(in the rows, 128 means zero)
The rows of A fall into a few groups, and each row is roughly a mix of its group's hidden directions.
A:
[[137 110 134 101  71 115 167 156 111 131]
 [130 133  83 125 173 167 148 103 151 128]
 [168 164  95 143 117  94 110 121  96 143]
 [113  99 159  96 148 116 100 165  94 117]
 [131 179 118 152 136 161 104 145 166 146]
 [118 169 150 171 126 140  97 150 162 145]
 [159 110 133  99  92 130 176 149 159 121]
 [110 129 166 108  74 151  99 126 107 111]
 [140 145 106  82 139 114 149 137  72 135]
 [136 125 130  71 151 123 131 183 138 117]
 [147 146 152 123  85 170 115 139  85 139]
 [102 130 162 174 136 149  95 156 154 137]
 [110 143 129 100 190 112 109 155 118 106]
 [ 89 149 150  90  87 140 105 117 107 109]
 [151 160 110 131 125 133 134  96  70 155]
 [178 132 103 139 152 132 156 126 109 175]
 [147 147 132 182 161 123 124 104 152 162]
 [108  96 152 166 133 175 104 144 145 145]
 [118  98 161 179  97 134 136 101 140 151]
 [123 135 114 147 168 148 102  79 164 124]
 [109 159 159 171 138 151  94 154 136 149]
 [133 174 113 125 149  79 153  96 134 118]
 [110 148 141 122 183 100 127 153 100 159]
 [131 140  77 103 105  98 120 160 100 150]
 [ 83 101 154 130 127 131 118 138 168  85]
 [129 161 141 137 168 161 103 121 149 173]
 [172 123 104 153 111 138 145 109 180 114]
 [121 156 143  93 129 150 104 169  85 138]
 [103 173  87 118 145  85 119 117 129 108]
 [189 132 104 110 145 126 141  89 126 150]
 [116 163 133 138 138 183 138 172 124 107]
 [106 108 112 156 123  94 155  74 109 127]
 [126 119 123  83 110 112 140 142  64 124]
 [105 123 124 107 116 112 118 126  53 130]
 [150 118 124 146  65 167 126 127 138 155]
 [125 108 166 141 100 159  90 162 123 155]
 [143 172  91 122 163 143 158 136 107 154]
 [160 183 113 129 134 145 128 144  87 152]
 [142 152  83  94 117 100 150 136 120  87]
 [137 139  94 108 184 140 103  92 139 119]
 [ 96 134 164 182 148 138  99 108 122 128]
 [165 117 127  98  87 172 110 123 150 110]
 [182 162 101 101 118 150 137 130  98 137]
 [127  98 170 124  88 128  98 163 103 138]
 [120 156 155 178 158 135 101 132 138 164]
 [126 168 131 123 109  99 103 180 129  99]
 [127  96 138  85 102 138 159  90 104 109]
 [107 123 117 111 158 137 103  73  89 118]
 [ 79 105 166 102 108 145 118 123 147  99]
 [127  94 136  83 138  91 137 128  84 107]
 [123 120 137 168  88 158 113 125 173 106]
 [131 105 105  74 117 135 144  81 108 114]
 [101  89 154 100 147 163 162 121 150 140]
 [ 88  93 141 165 112 117 129 116 169 105]
 [141 126 114 145  79 120 149 152 179 146]
 [112 126 122 100 161 131 107  95  71 116]
 [ 83  95 134 140  90 126 132 136 152  86]
 [ 67 112 135 132  93 120 130 129  95 103]
 [147  64 157 153 132 137 137 133 157 137]
 [112 109  88 114  73 119 131  91 123 143]
 [101 175  98 138 139 101 108 141 136  87]
 [ 86 148 159 173 118 147  95 137 113 141]
 [ 93 127 142 189 143 114 135 123 160 106]
 [136 175 127  91 150  77 125 132 111 118]
 [129 175  83 122 136  82 117 113 112 127]
 [132  99 171 115  84 134 173 133 122 114]
 [135 133  88 143  84 112 131 147 171 156]
 [123 116 160 109 126 194 154 142 119 145]
 [116  97 122  93  79 141 132 137 136  83]
 [113 107 108 136 149  78 165  89 113 131]
 [153 105 113 112  92 185 120 135 123 156]
 [138  86 115  72 133 129 135 133  87 115]
 [ 97 130 136 182 161 149 121 130 167 124]
 [176 160  91 126 100 148 146 114 101 128]
 [122  98 158 135  70 135 164 112 144 124]
 [133 157 153 115 128  59 134 111 108 128]
 [132 115 108 102 168 123 171 103 133 170]
 [107 114  94 128 109 134 114  61 139 134]
 [119 152 130 143 193 133  88 124 110 124]
 [184 153 116 103 122 159 117 110 103 150]
 [152 169 103 113 109 107 117 107  83 153]
 [ 98 139 132 190 129 120 131 136 166 102]
 [120 146 111 169 152 169 132 111 172 143]
 [140 133 147 135  95 110 150 195 124 138]
 [180 139 129  79 127 163 108 143 131 135]
 [163 153 116 131 130 139 124  84  85 162]
 [ 70 142 126 115 136 115 117 131 156  81]
 [122 102 170 143 117 182 131 160 141 112]
 [102 184  89 122 142  99 118 129 124 103]
 [104  71 166 114 131 148 143 121 159 126]
 [108 135 137 149 178 145  94  83 123 118]
 [108 127 176 134 123  76 109 154 110 111]]
Each list below has three rows that fit no group; the rest each fit one group, if only roughly. Name those rows in the order they come.
  * q76: [ 94 105 142 104 113 129 124 115 178  86]
  * q784: [138  97 142 146 151 113 129 119 196 120]
  * q696: [102 153 129 180 146 117  84 144 123 147]
  * q944: [171 153 127 156 141 154 120 150 177 137]
  * q325: [140 131  89 146  87 109 146  87 155 112]
  * q809: [163 156 107  96  95 100 153  98 118 139]
  * q141: [ 99  97 149 134  81 135 139  81 113 126]
  * q621: [151 122  89  84 148 141 133  86 156 120]
  * q879: [133 111 174 157 101 144 159 127 171 120]
  * q674: [105  87 155 164 121  93 136 150 156 110]
  * q227: [100  93 139 168 152  97 149 112 134  95]
  * q446: [117 189 127 132 167  99 113 144 145 115]
 -> q76 q325 q674
  * q179: [119  70 165 108 106 134 133  98 143 144]
  * q16: [118 170 136 127 104 177 111 160 105 107]
  * q911: [136 121  98 147 159  67 130 108 153 135]
  * q322: [125 182 115 106 181 128 106 144 137 129]
  * q866: [110 140 161  93 109  84 120 128  89 149]
  * q950: [125 113 154 114  85 175  86 124 136 116]
  * q737: [143 154  87 167 162  95 123 144 146 113]
  * q305: [ 79 127 133 118 156 155 145 142 162  90]
  * q586: [151 146 120  95 143 165 119 112 124 184]
  * q736: [156 140 117  60  93 139 123 128 117 132]
  * q533: [166 156  92 127 130  95 127 108  96 162]
  * q266: [140 131 128 116 109  97 153 190 139  99]
 -> q866 q736 q266
  * q985: [116 176 114 115 173  93 128 137 133  98]
  * q820: [178 144 137 148  99 155 117 149  93 151]
  * q43: [111 122 183 170  95 128 144 152 118 131]
  * q510: [119 145 161 173 150  84 107 136 152 141]
  * q706: [113 162 141 155 119  81 118 160 140  93]
  * q360: [139 152 108 160 157 129 103 130 186 141]
  * q110: [142 122 126  58 108 151 113 149 117 112]
  * q297: [105 110 143  83 105 177 137 137 110 150]
  * q292: [ 88 127 123 119 118  79 100 111 152  93]
  * q934: [147 157 124 120 169 114 116 187 109 131]
  * q748: [148 130 100  94  77 145 166 122 148 125]
  * q112: [146 121 105 121 108  66 109  93 117 141]
  * q854: [119  90 122  73 121 125 141 149 151  91]
  * q584: [138 159 120 191 143 123 135 100 124 157]
 -> q510 q297 q748
  * q936: [156 151 133 151 157 131 130 177 172 127]
  * q819: [122 104 146 183  73 130 129 131 141 128]
  * q548: [161 160 120 129 165 154  87 138 105 152]
  * q966: [135 120 130 121  60 105 132 154 106 103]
  * q17: [159 131  87  83  90 134 148 129 111 113]
  * q624: [156 124  92  80 143 112 166 152 126 113]
  * q71: [ 99 150 137 180 119 110  97 161 114 148]
  * q709: [ 97 115 174 109 129 152  77 144 126 138]
  * q444: [ 94 137 113 168 145 132  85  87 128 140]
  * q720: [149 143 122  90 145 116 137 185  93 123]
  * q953: [ 91 113 162  84 105 103 127 146 115  99]
  * q225: [106  67 176 138 121 118 130 125 110 125]
  * q526: [101 152 133 141 160 164  96 133 175 115]
  * q311: [150 116 140 130 180 106 131 151 176 145]
 -> q548 q953 q526
  * q389: [117 152 122 131 157 115  92 153  70 136]
  * q507: [ 96 113 111 153 145  83 164 135 149  98]
  * q37: [152  93 132  84  87 117 134 131  90 132]
  * q123: [131 152 158 135 104 145  84 150  82 143]
  * q284: [146 125  81 108 137 139 128  90 179 128]
  * q472: [136 143 119 126 123  50 106 129 122 137]
  * q105: [155 120 161 120 104 192 112 139 121 136]
  * q14: [ 97 127  90 132 137 118  87  89  96 144]
  * q808: [111 123 144 176 148 111 128 152 182 122]
  * q604: [100 135  88 124 111 106 100 106  78 139]
  * q70: [135 101 139  94  75 129 174 121 132 117]
  * q429: [111  86 132 145 160 122 143 134 182 106]
  * q545: [123 112 116  94 148 146 127  64 109 109]
 -> q123 q472 q105
  * q971: [143 156 150  72 102 130 119 122  96 102]
  * q741: [155  99 107 108 114 173 143  94 120 160]
  * q388: [154 119 139  73 165 141 150 122 110  99]
  * q40: [124  99 176  95 124 159 166 149 133 133]
  * q756: [134 117 141 155 133 177 121 106 147 181]
  * q449: [137  80 132 164 157 117 139 140 174 120]
  * q440: [101 129 143 173 126 167  86 120 149 146]
  * q657: [132  94 152 135  63 141 114 151 115 129]
  * q724: [109  90 154 173 102 100 150 105 131 115]
  * q534: [158 107 131 114  98 150 142  88 113 174]
 -> q971 q40 q440
  * q810: [119  95 150 105  81 117 162 164 113 133]
  * q136: [116 103 148  95  84 159 101 147 137 101]
  * q716: [ 79 115 124 119 163 117 143 127 173 100]
  * q634: [120  88 114 157  86 122 142 110 158 163]
  * q120: [118 104 122  98  70 114 150 126  90 132]
  * q873: [107 134 187 157 147 131 111 145  93 118]
  * q653: [133 164  89 133 124  73 104 106 120 128]
  * q600: [153 162 119 170 108 135  97 166 115 106]
  * q774: [126  95 114 142 102 118 144  62 137 117]
  * q345: [126 142 138  96 130  76 117 158 100  93]
  * q984: [ 96 150  99 169 117 105 132 120 120  81]
  * q94: [ 80  90 154 112  94 126 108 110 110 116]
 -> q810 q634 q984
  * q541: [ 88  96 145  83 121 111 130  88 142 130]
  * q677: [ 87 161 136 134 149 109 146 151 171 101]
  * q626: [155 123 104  95 131 131 154 176 159 101]
  * q508: [155 157  93 107 122  73 128 135 112 106]
  * q562: [ 81 119 125 128 148 105 125 129 172  84]
  * q878: [ 98 157 124 148 117 116  94 150 141  75]
  * q779: [122 171 114 141 184 144 130 103 153 144]
  * q61: [ 97 156 139 189 115 140 115 154 147 123]
  * q353: [ 89 107 126  85 144  92 143 156 103 117]
  * q667: [120 121 121  86  88 106 157 173 134 115]
  * q129: [124 152  75 121 158 138 137 149 149  87]
  * q885: [187 157 112 156 135 149 124 107 137 156]
  * q468: [ 75 116 129  86 153 124 151 105 154 123]
  * q342: [121 184 143 149 169 124 106 128 155 148]
 -> q677 q508 q667
  * q187: [144  97 158 105 101 147 118 112  94 171]
  * q101: [136 155 111 191 141 112 145 133 163 133]
  * q268: [128 163 150 165 137 157  86 113 119 160]
  * q666: [167 121 141 139 136 179 155 146 114 165]
  * q570: [111 101 108 139 110 109 157 143 174  87]
  * q87: [136 149 113 200 115 131 143 117 155 126]
  * q160: [100 118 170 123 130 151  92 172 153 129]
  * q283: [162 119 106 181 151 110 148 113 129 161]
  * q967: [192 128 126 128 133 152 110 124 139 171]
  * q924: [154 110 159 119 109 180 144 133 103 161]
  * q386: [115 114 150  61 103 124 132 100 115 115]
 -> q283 q967 q386
  * q236: [ 92 109 163 130 128 170 131 154 155  95]
  * q464: [139 157 141 157 126 169 104 165 167 129]
  * q435: [197 148  96 112 128 137 146 118 137 127]
  * q439: [130 128 131  82 168 136 126 111  78 104]
  * q348: [110 166 122 153 118 132 100 160 133  76]
  * q988: [ 76 107 144 100 108 116 119 139  84 113]
  * q576: [162 167 135 127  81 104 133 112 122 165]
  * q374: [103  97 147 185  99 139 127 142 150 113]
  * q378: [ 83 107 149 165 162 110 130 144 139  96]
  * q935: [191 111 105 131 125 113 163 112 140 151]
  * q98: [141  90 128 159 121 137 134 109 176  87]
  * q139: [110 179 130 175 130 134 125 155  99 145]
  * q596: [156 157 102 136 154 117 118 176 166 141]
  * q82: [144 165 152 179 139 116 130 107 106 161]
 -> q935 q98 q82
  * q505: [148 135  93  81 131 114 103  83 146 122]
  * q627: [155 107 102  76 108 134 163 113 151 117]
  * q780: [143 137 110  93 126 111 140  92  99 179]
  * q457: [ 86 126 159 122 143 173 123 146 170 125]
  * q171: [116 100 127  81 163  87 144 120 101 136]
  * q927: [ 96 141 112 178 134 127  85 100 137 147]
  * q161: [101 106 116 115 111 137 121  60 104 123]
  * q462: [118 171 129 166 149 122 125 122  84 164]
  * q937: [139 148 149 125 129 172  86 154 133 170]
  * q875: [158 157 118 157 173 125  87 110 148 126]
  * q172: [ 96 124 139 168  73 109 124 143 112 149]
 -> q505 q457 q875
  * q370: [137 100  96 114 119  96 184 121 103 133]
  * q226: [105 101 110 162 178 156 142 110 149 119]
  * q202: [108 115 133 147 159  94 166  78 134 122]
  * q334: [140 101 135 105 123 185 103 141 115 166]
  * q102: [118 150 124 141 154  62 148 115 156 127]
  * q957: [145 176 106  83 135 101 111 150 111 115]
  * q805: [110  69 157 103 126 124 144  97 149 141]
  * q868: [ 87 148 128 141 142 141 120 160 155  76]
  * q886: [102 110 166 159 114 150 131  76 145 120]
  * q204: [ 93 153 138 158 122 116  94 147 162  90]
 -> q370 q102 q204
  * q740: [136  78 155 138  89 165 121 127 115 155]
  * q368: [156 133 144 151  88 113 135 177 133 163]
  * q713: [139 135 100 182 100 128 156 112 159 107]
  * q189: [ 78 135 153 162 166 102 121 139 126 149]
  * q636: [ 95 110 168 177 121 114 114 159 134 112]
  * q990: [146 145 146 132 189 119 108 145 159 155]
  * q29: [124 132 131  94 128  73 129 156  99  93]
  * q167: [111 152 110 155 139  78 148 119 149  87]
  * q34: [165 111 135  92 118 105 149 182 136 134]
  * q263: [160 122  80 121 159 105 139 142 170 142]
  * q132: [144 149 136 109 179 120 118 172  93 120]
 -> q368 q34 q263
  * q392: [124 143  95 164 140 131 100 108 181 146]
  * q850: [ 66 107 169 139 133 122  98 133 125 131]
  * q65: [137  75 154 133  83 140 132 112 107 153]
  * q620: [151 148  79 122 173 122 153 115 155 118]
  * q527: [155 147 152 177 123 118 114 167 135 162]
  * q275: [112 132 127 180 142 139 103  88 168 135]
  * q894: [121 103 134 106 135 152 135  60 125 105]
  * q306: [140  84 122  76 102 138 127 115 142  95]
  * q912: [168 167 111 163 120 118 101 166 131 142]
  * q52: [134 161 133 133 150 131 114 106  73 169]
 -> q620 q527 q912
  * q842: [114 127 189 156 121 125 135 165  96 124]
  * q239: [113 116 168 117 113 120 140 145  63 119]
  * q230: [139 101 166 142 122 175 124 139  97 165]
  * q970: [111 100 123 105  99 134 136  66 103 120]
  * q542: [180 178 122 146 121 130 116 123 163 137]
  * q882: [157 145  74 105 126 145 163  97 137 126]
  * q137: [169 125 112 106 136 124 179 129 118 172]
  * q632: [146 172  94 113  93  94 149 126 125 102]
  * q729: [ 92 129 178 133 126 154  83 152 128 136]
  * q703: [104 107 151 117  90 121 142 120  67 123]
  * q393: [133 142 165 170  83 137 116 135 153 158]
 -> q230 q542 q137
  * q641: [176 165 101 152 137 141 136 143  99 155]
  * q676: [137 129 104 152 142 111 159 155 183 102]
  * q839: [119 120 139 157 156 181 112 120 152 166]
  * q670: [130 169 111 170 115 106  89 154 136 147]
  * q708: [118  69 146 138  87 135 127 149 104 111]
  * q565: [149 114 114 180 100 163 125  96 143 144]
  * q430: [121 105 107  85 143  84 161 119 100 119]
  * q401: [133  98 117  93  99 143 158  81 148 115]
  * q237: [164 155 132 170 130 161 106 112 156 154]
  * q895: [150 146 106  99  94 107 128 121  80  95]
 -> q670 q565 q895
  * q539: [115 130 191 173 131 132 130 158 123 124]
  * q295: [117 131 152 128  78 117  78 122 109  98]
  * q186: [165 139 133 124 112 170 140 132  85 168]
  * q144: [135 144 110 130 185  81 105 125 110 116]
  * q528: [110  66 173 135 132 143 122 116 113 143]
  * q175: [137 180 115 175 117 137 134 123 144 167]
  * q872: [123  62 138 105 147 145 136 104 102 142]
  * q864: [119 165  99 127 116  75  94 108 119 112]
  * q738: [118 111 150 181  72 130 129 141 142 124]
  * q726: [102 182 108 119 145 121  91 140  93 127]
  * q285: [101 134 166 184 109 120 114 156 115 142]
  * q321: [109  98 148 158 154 109 126 126 187 126]
  * q402: [ 90  82 142 171 140 134 142 117 143 100]
 -> q144 q175 q726
  * q80: [113  95 163 106 144 132 111 165 174 117]
  * q471: [147 134  85 131 111 127 131 129 194 144]
  * q693: [139  99 122 121  87  75 107 113 108 106]
  * q421: [120  74 158 163  93 148 131 121 124 146]
  * q332: [128 139 147 173 124 173 129 139 176 132]
  * q567: [115 142 109 114 129 136 101 192 132  92]
  * q801: [129 124 113 157 147  89 117 126 189 109]
  * q578: [153 122 149 136  71 120  84 119 103 131]
  * q908: [153 114 165 116  97 128 173 166 145 120]
  * q461: [112 159 121 153 170 113  88 157 101 137]
  * q274: [ 98  97 128 106 166  76 154 129 124 126]
 -> q693 q332 q801
  * q176: [151  93 115  81 126 137 150  98  93 146]
  * q543: [110 137 156 182 172 141 121 134 115 154]
  * q339: [132 101 172  92 120 106 109 133  83 145]
  * q876: [146 191 103 102 137  92 131 131 130 117]
  * q754: [177 150 117 142 128 153 146 135  88 164]
  * q231: [126 150  90 165 135 124 100 120 181 143]
  * q333: [100  95 122  84 100 112 141 123  94  98]
  * q991: [117 124  77  99 148 101 118 114 164  99]
  * q433: [116 151 129 184 109 108 108 166 131 154]
  * q503: [155 136  89 136 102 145  97 132 153 174]
  * q347: [123 161 154 120 139 136  78 177 129 139]
 -> q543 q991 q503
  * q922: [117 128 182 133 137 124 131 169  81 118]
  * q853: [110 141 161 150  68 118 114 115  96 125]
  * q377: [158 132  78 129 101 147 139  99 118 167]
  * q610: [144 169 116 135  88 106  89 122  91 121]
  * q920: [131 109 110 108  97  98 187 134 145 110]
  * q829: [123 132 128 180  72 120 144 120 155 117]
  * q616: [149 140  69  82 156 121 126 126 139 127]
  * q800: [ 92  87 155 100 112 106 119  91 145 114]
  * q58: [156 124  98 113 137  94 137  92 104 173]
  * q33: [140 123 100 160  96 126 162 126 173  97]
  * q49: [147 163 117  67 138  97 131 123 103 127]
  * q524: [140  98 157 167 132 167 130 165 154 118]
  * q837: [127  59 135 121 119 166 135 118 109 144]
  * q262: [144 154  82 146 148  71 121 118 130 126]
 -> q853 q377 q920
  * q598: [107 109 128  98  98 120 135 106  66 123]
  * q247: [133 200 100 134 148 134 124 126 133 153]
  * q773: [ 91 146 143 181 125  97 114 130 129  93]
  * q145: [145  96 157 124  69 138 123 119 105 154]
  * q142: [165 118 138 189 116 126 103 155 137 111]
  * q806: [137 122 109 158  88 184 124 141 156 137]
  * q904: [ 74 118 142 124 152  89  95 152 120 136]
  * q42: [151 124  95 108 151  95 174 151 150 111]
  * q825: [153 122  93 128  93 138 162 136 160  88]
  * q975: [164 154 101  71 116 113 137 122 103 133]
  * q130: [102 111 118 148 177 108 160  92 138 106]
 -> q247 q773 q904
  * q796: [158 151 106  77 126  97 162 149 125 117]
  * q323: [125  89 135 164 133 101 107 133 172  96]
  * q662: [130 135 169 124 128 154  79 156 125 167]
  * q732: [153 154 104 182 132 120 145  91 126 151]
  * q525: [114 107 145  93 108 123 141 119  64 116]
  * q989: [109  99 124 136 158  81 158 117 120  87]
  * q939: [133 106 104 118  78 137 152 111 177 134]
  * q451: [134 102  87 114 154  88 148 126 159 100]
  * q813: [113  99 107  99  97 147 167 166 135 108]
  * q816: [ 99 129 159 178 117  91 122 148 140 101]
  * q952: [122 159 123 121 152 120 135 124  59 154]
  * q547: [162 124 119  73 124 120 156 166 108 116]
 -> q796 q451 q813
